One turn moves each row of this set onto another row. After a few examples, where does it send each row asked below?
tos: [ 16.0 -14.0   5.2  -9.8   8.9   9.8  21.7  11.9  -2.8  11.4  19.4   5.1
  -4.5  -3.2 -17.7  15.1 -15.4]
Fel: [  5.6 -10.4   8.7  42.3  27.4  -0.4   8.6  -7.2 -13.9 -11.1  -1.0  18.5
  14.8 -22.0 -13.7 -18.5  -7.1]
foled: [  4.0  -9.5  21.4  24.2  10.2 -13.7   5.0 -15.5  11.3  21.9 -21.7  -7.3
  17.1   1.6  -3.1   0.0  -9.7]
Mil: [-11.5 -13.8  21.5  15.1  38.6  -1.1  -2.9 -20.2   8.3   4.8   9.2 -24.0
 -23.6 -16.1  -9.9 -14.9 -20.5]
zisen: [ -6.1  -6.7   0.9 -12.5  23.9   3.1   9.5 -21.6   0.4   1.5  -1.7   4.8
  -3.6 -40.3 -11.3 -36.3 -13.9]
zes: [  3.9  -6.7   8.1  42.0  28.8 -14.5   0.0  -8.3  -6.9  -8.9 -12.1  27.8
   6.0 -17.9 -10.6 -11.3  -9.3]
Dagu: [ -2.3  -5.0   4.4  16.0  26.9 -14.4   7.0   9.8  29.5 -15.7 -21.2  -4.1
   4.9 -13.0   7.0  -2.0 -11.3]
Duged: [  5.2  -9.7  17.4   6.6  15.9  25.1  32.7   1.9  -8.8   4.8  -2.0  28.8
  -7.5 -22.9 -13.1   9.2 -32.7]
lovas: [ 10.8 -18.9  17.4  24.1   4.5   5.2  15.2 -11.9   6.8  11.8  -7.9 -15.5
  26.4   0.2  -5.2 -13.4  -9.6]
deset: [ -0.6 -13.4   1.9  -8.8  15.2   6.0   9.0 -30.6  -5.5   3.8  -3.7   4.8
  -1.3 -27.4 -14.2 -40.7 -17.4]
Vopas: [ 11.0  -8.9   9.9  -9.4  15.5   3.1   8.0  -5.5 -10.9  13.6  17.5   2.1
  -5.1   4.4 -21.1  24.2 -12.5]
Git: [ -4.9  -9.9 -11.4  10.5   6.2  16.6   2.1 -17.6   4.9  -9.9  -7.5 -20.6
   4.3   0.3 -27.0   4.0 -35.8]
voge: [ -0.5 -15.5   8.5  -6.9   9.5   0.6  10.2 -31.0  -1.6  18.1 -12.7  13.3
  -6.5 -24.6 -10.1 -37.0 -17.3]
ruk: [  6.9   9.2  10.7   7.0  24.3   9.4  16.3 -10.5 -15.5  11.5   4.4  20.1
   2.3 -24.3 -30.9  16.2 -36.3]
mev: [ -2.8  -4.5   6.2  14.3  30.4   1.1  13.5  10.7  20.9 -14.5  -2.6 -17.3
  18.2 -26.1   2.6  -6.9  -4.5]
potip: [-20.4  -1.2   5.7   5.9  19.0  17.8   8.0  -6.3   9.7  15.5  -1.1 -20.8
   2.6 -31.7 -17.2  18.8 -16.7]
kavi: [  0.4  -7.9  10.6  39.4  32.4  -2.8   8.6   0.3  -7.3  -9.2  -1.1  21.6
  10.6 -32.2  -8.5 -13.9  -2.4]
zavu: [  5.1 -11.7   8.8  19.0  19.3  10.1  14.5  -4.0   6.4  -9.6   2.9 -25.1
  28.7 -13.1  -6.6 -14.4  -7.9]
moz: [  0.5 -26.0  -1.3   9.1 -10.2  18.8  12.5   2.0  26.5  17.6 -14.2   1.7
  -2.0  -9.2 -12.3   4.4 -25.7]
kem: [ -1.2 -20.9  11.4  20.4  21.8   1.0  12.5 -10.3  12.3  -3.0   0.6 -18.1
 -26.3  -3.1 -11.2 -29.6 -37.9]
raz: [-16.0  -3.3   6.4   5.5  15.5   6.8  -6.8 -12.6  16.4  24.7  -7.9 -10.9
   0.3 -23.5 -18.3  25.5 -14.6]
robil: [ -6.4  -8.0  -2.3 -12.5  22.1  -3.1   9.8 -14.6   9.7  -1.7 -11.7  14.4
 -12.3 -37.4  -5.9 -35.2 -18.0]
Nub: [ 10.9 -14.7   6.4  -7.4  12.0   0.7   8.7  -4.4  -6.6  -0.4   4.2  10.0
 -16.3  17.3 -13.6  22.3 -19.1]
Mok: [  3.9  -8.0  15.5  43.1  24.9 -10.8   4.3  -8.9  -9.3   5.7  -8.7  26.8
  10.4 -21.8 -11.5 -10.7  -5.3]
zavek: [  0.1   2.2   4.9 -10.4  27.0  -0.6  18.7   8.8  -7.1  -2.6  11.0   0.1
 -16.0  -5.7 -14.2  26.1 -19.7]
Bala: [  8.4 -15.4  12.1  44.1  19.3  -2.1  11.0  -5.6 -10.0  -0.1  -5.8  25.7
  12.6 -18.4 -10.8 -18.8  -7.5]
Mub: [ -7.3  -5.2   8.0  -7.9  17.9 -11.0   3.7 -32.6  -0.5  16.9 -18.5  13.9
 -12.0 -26.5 -10.0 -28.4 -18.5]
Vigu: [ 10.3 -25.5   3.1  12.9  20.7  -6.8 -11.6 -10.5  26.6  -0.4   7.4  -7.2
 -19.6  -3.1 -15.7 -26.6 -28.1]
Kemi: [ 11.9  -7.0  -3.9  -9.1  16.6   6.8  21.7  11.9  -6.0 -10.3  15.3   0.2
  -9.0   2.4 -19.0  13.9 -25.4]
Tafir: [  3.3 -11.4  11.1  -9.4  16.2   0.1  19.6  10.2   0.5   4.9   2.1  12.4
 -22.6   2.3  -5.5  25.7 -17.0]
tad: [ -6.5  -4.5  -1.6  -9.6  22.0 -12.1   3.8 -25.8   4.9  -0.4 -19.9  15.5
 -15.8 -26.4  -8.3 -31.4 -22.7]
sak: [  1.4  -4.4   8.7  15.3  30.1 -15.0  -8.3 -13.7  16.8  18.6  12.7 -19.4
 -13.1 -18.2 -26.1 -17.4 -29.2]
loru: [  3.4 -11.5   7.5  40.1  28.4  -7.8   6.7   2.6  -0.5 -12.1  -9.5  29.8
   4.5 -24.7  -5.6 -14.7  -5.8]
pez: [ -0.1 -16.1  16.7  18.5  19.1  -5.1  16.2   2.4  21.9  27.0   5.1 -12.2
 -21.1 -22.2 -13.4 -24.4 -31.2]
bugu: [ -1.8 -29.7  21.0  11.0  25.1   1.6  -2.8  -4.9  28.0  15.9   9.3  -6.0
 -25.2 -20.3  -2.1 -18.4 -12.5]
Bunul: [ 21.2  -4.8  -3.5   4.3  14.1   7.4   3.2 -10.1  -3.5  -5.4   0.2  32.5
   0.8  -6.5 -31.5   8.1 -39.4]
nela: [ -9.4 -10.4 -11.4   6.8  13.5   9.5  -9.4 -17.9  13.6 -17.7 -14.6 -12.2
  -5.9   1.5 -18.6  12.0 -30.0]
Mir: [  1.0  -4.8  15.5  -1.9  35.2  16.8  -3.0 -16.1  -6.8  -5.4   6.5  27.1
  -5.2 -24.1 -15.4  24.1 -15.6]
kabes: [ 15.8 -15.5   9.1  -1.5  16.1  14.2   2.6  -0.4  10.4   6.8   1.9  42.8
  -4.8 -20.8 -15.2  15.7 -20.5]
bur: [ -1.3  -2.0  10.9  20.9  21.9 -24.2  -1.5  -9.2  19.7   0.2 -28.5  -3.6
   6.3   1.2   0.7   4.2 -14.5]
Sepo: [  4.7 -13.2   9.1   3.9  24.8  25.4  14.3 -13.1 -13.4 -24.2  -1.8  24.5
 -10.4  -7.9 -13.5   9.6 -32.0]
puso: [ -9.3 -26.0  -1.3   5.7   0.6  23.4  15.9   9.0  28.8   0.2 -15.3   0.0
 -10.5 -16.0  -2.5   6.2 -22.1]

Tafir -> Nub
Fel -> kavi
Where do these go?
zavu -> mev
sak -> pez
voge -> deset
Duged -> Sepo
Git -> potip

